One turn moves each row of this set onto another row. After a few examples, where does it send each row asked below?
z890: [ -5  38   5  10 -16 -36 -34  44 -21 -66 -31 -13  -9 -35  10 -11  11  -1
   9 -53  23 -10 -22  30 -21  28]
z64: [-36   0  -2  29 -25 -29   7 -23  33 -48  16 -22 -36  28  10 -33  -1  -2
  20 -27  13 -35  -6  19 -52  -6]
z986: [-15  26   9  56  32  -2  22 -27  -9 -57   5  11   5 -35  -4   6 -10   6
   5 -42  28  -8 -19  24 -18  11]
z408: [-54 -20  -7   3  47  11 -26  31  -1 -32  -1  -3 -19  -5   8   8  10   7
  35 -42 -10  -6 -27  26 -38  -3]
z597: [-31  -2   6  29 -15 -26  23 -26  24 -52 -13 -16 -42  20  -4 -32  15  11
  25 -20   5 -36  12  27 -64   9]
z378: [-12  10  18  14  50 -21  -3  13  -8 -65 -23  -6 -24  15  28  51  18   9
  23 -14 -19 -25  -5  54 -35  -9]
z807: [-29  26 -27   6 -20 -57  15   1  -8 -42 -34 -47 -42 -10   9  13  -8   1
  26  -9 -39  -1 -15  -3 -41  33]
z70: [-53  28  17  -4  25 -22 -15 -46 -32 -39 -48   8  -3  24   2   7 -21   5
 -21 -34  -8 -25   7 -17 -15 -10]
z649: [-10  36  -3  -3 -15  -7  -7 -17 -49 -28 -15  21 -46  19  -2   9  20  53
   2 -60  -1   4 -21 -10 -17  24]
z244: [ -6  22   6  13  18 -28 -35  12 -28   8 -31 -18   7  14   7 -30 -17   5
  64 -46  -4 -27  -1  13   8   3]
z120: [-24  15 -22   8   0 -57 -24 -16 -22 -59 -12  16 -45 -50  26  31 -31  21
  40 -12 -12 -19  -9  -5 -23  17]
z355: [  8  42  -5  15  -4  -2  -5 -15 -40 -42  -8   3 -34  22 -21  13  28  45
  -4 -46   1  19 -15 -21 -29  19]
z468: [-12  38  19  51   2 -75 -10 -11  -1 -36 -20 -17  13  17  36  12 -21  16
   1 -53  -1 -40 -44   9 -44   5]
z605: [-52  39  24   4  29 -41 -47 -23 -12 -46   2  -9  -3  -5   7  16  19 -28
 -15 -18 -19 -44  -6  -5 -13  37]
z185: [ 20  36  25   1 -17  -1   8 -12 -46 -49  16  -5 -25  15 -15  22   2  -7
   1  -1 -16 -22   2   6 -48 -13]
z274: [-18  24  -5  18  29 -22 -38   7 -21   6  -8 -21   9  23   6 -33 -26   6
  52 -50 -26 -34   2  23 -10  28]
z444: [  9  30  19  -5  11  -1 -67 -23 -17 -40 -25 -11 -15 -17  16 -12   0  40
  55 -24 -18 -22 -26   2 -14 -24]
z614: [-25  10  25  14 -10 -56 -13  -4  28 -21  42  -7  -7   0  26 -23  16   5
  25  -4 -33  -6  -3   5 -12  -3]

z120 turns into z378
z614 turns into z444
Now find these:
z890 turns into z986
z355 turns into z64
z807 turns into z408
z597 turns into z274

One turn moves each row of this set onto another row. After a few examples, where does it send each row asked below?
z715: [ -9 -39  -8   3  -6   3   9  48   1  -7 -49   6  42  12   6  30  31   5
 -37  46  31  16 -13 -15 -18  -3]
z928: [-59 -49  -4  51 -35 -20   2  -9  -8   3  13  13  27 -33   1   7  58  42
 -23  26  13  47   0 -58 -14  51]
z359: [-50 -32  30  53 -15  28   5  23 -28  16  -6  -5  62   4  36 -21  31  -3
 -24  32   4  15 -18 -26 -15  70]
z506: [-41  -2   3  43 -13 -24  10  62 -49   4  12 -26  44  36  15  40  36  -8
 -31  -2  16  15 -47 -31 -18  36]
z72: [-13  -8  -9  54 -60  -7  10  34 -51  35 -42  23  55   3  26 -12  14  10
 -42  -5  23  -2 -40 -21 -15  21]
z916: [-32 -27 -13  23  16  32   5   9 -50 -11  14   0  28  -1  23 -23  11   8
 -27  34  -6  13 -16   3 -14  48]
z165: [  2 -18 -26  23   2 -28  27  24  10  -2  -8 -14  39 -18  27  47  57  21
 -35  44  25   7  -8   0  37  35]
z548: [-20  -3 -52  25 -38  -4  17  15 -46 -13 -48   3  14   5 -18 -14  29  22
 -41  25  25  52 -11 -27  15  50]
z623: [  5 -30 -37  59  -1 -43  -5  25 -45  16 -26  -2  41   5  -5  -1  57 -19
   6  28   9  24 -42  -3  -4  55]
z547: [-43 -49 -33  42   2 -21  28 -24 -16  -3  12  24  42 -24  28   7  41  17
 -57  46  51  40  -5 -38  -3  57]
z261: [-29 -52  -4  74 -32 -33  20  42 -24 -13  -6  -2  -9 -14 -13  36  37 -26
 -36  -4  27  59 -33 -16  11  57]
z970: [-30  -6  -3  57 -48 -18  28  15 -22 -31 -54 -25  26   5  18   3  31  -2
 -69 -26  14  -7 -26 -45  -3  37]
z23: [-38   0  12  53 -46 -25  24   7  -3 -37 -57 -14  23 -16  34  16  18  11
 -73 -20  10   6 -25 -37  -8  20]
z420: [-39 -35  -8  71 -30 -19  30  32  -6   1 -16 -12  -8 -15 -10  42  20  -8
 -50   9  17  65 -41 -29   3  53]
z183: [ -5 -27  18  23  -6  22 -13 -23   0 -20 -17   1  65 -29  18  -5  38   0
 -37  26   6   4 -10  -1  -7  43]
z149: [ 10  -3   9  19  -7 -53 -18  26 -49 -26  -5  33  57  -8  29 -16  67   4
 -40  -4  45  27 -16 -15   4  34]
z59: [-49 -21 -22  67 -17 -19  25  23 -39  25 -12  12   5 -45  21  -2  52  26
  -9   5  -2  48 -22  -7  37   7]
z529: [-41   1   7  37 -19 -27  16  49 -51 -22  -1 -24  43  40  14  20  47 -19
 -30 -20  29   1 -30 -38 -19  28]
z299: [-29  -8  -5  47   9 -35  39 -10 -20 -42 -56  23  17 -18  35 -28  38 -14
 -18  17  32  41  -1 -13   8  15]
z841: [  2 -40 -23  20  14 -33  24  29 -10 -18   1  21 -20 -14  10  12  21  28
 -34  19   8  14 -16 -15 -22   0]
z320: [-60 -19  18  41 -35   5 -17  -3 -11 -20 -15  -8  44 -22  30 -31   9  -3
 -21  16   5   6  -6  -7 -44  48]
z325: [-56 -45   9  62 -27 -48   3  42 -34 -47 -26  -3  15 -30  34  31  63  -3
 -27 -11  16  39  -8   1  32  15]
z686: [-50 -30  22  56 -21 -59  -6  47 -35 -39 -11   3  31 -25  54  44  51   8
 -26  -7   8  26 -21   5  14   7]
z551: [-10 -11  10  61 -39 -42  18   6 -10  15  11  34  22 -41   5  25  37 -10
   7  -3  37  46 -23   7  11  19]
z600: [-63  28 -11  26 -25 -11  14  21 -25  18 -19  -5  58  -7  26 -20  32 -10
 -43  -5  57  27 -23 -25 -15   1]
z69: [-12 -24 -37  24   9 -33  12  43 -11  -4 -13  -6  23 -16  54  -7  14   2
 -80  27  36  -4 -25   9  -9  38]
z137: [-50 -38   1  55 -46 -38  11   3 -39 -14  35  31  35 -20  44  15  36  41
  -8  28  22  22   8 -21   1  65]
z48: [-33 -69 -32  34 -24 -31 -11  -4 -45 -17  -2  37  52 -12  21  24  41  38
 -14  45  18  12  -2 -21 -24  22]

z970 turns into z325
z72 turns into z59
Now find these:
z183 turns into z48
z841 turns into z69
z149 turns into z623
z23 turns into z686
z928 turns into z320

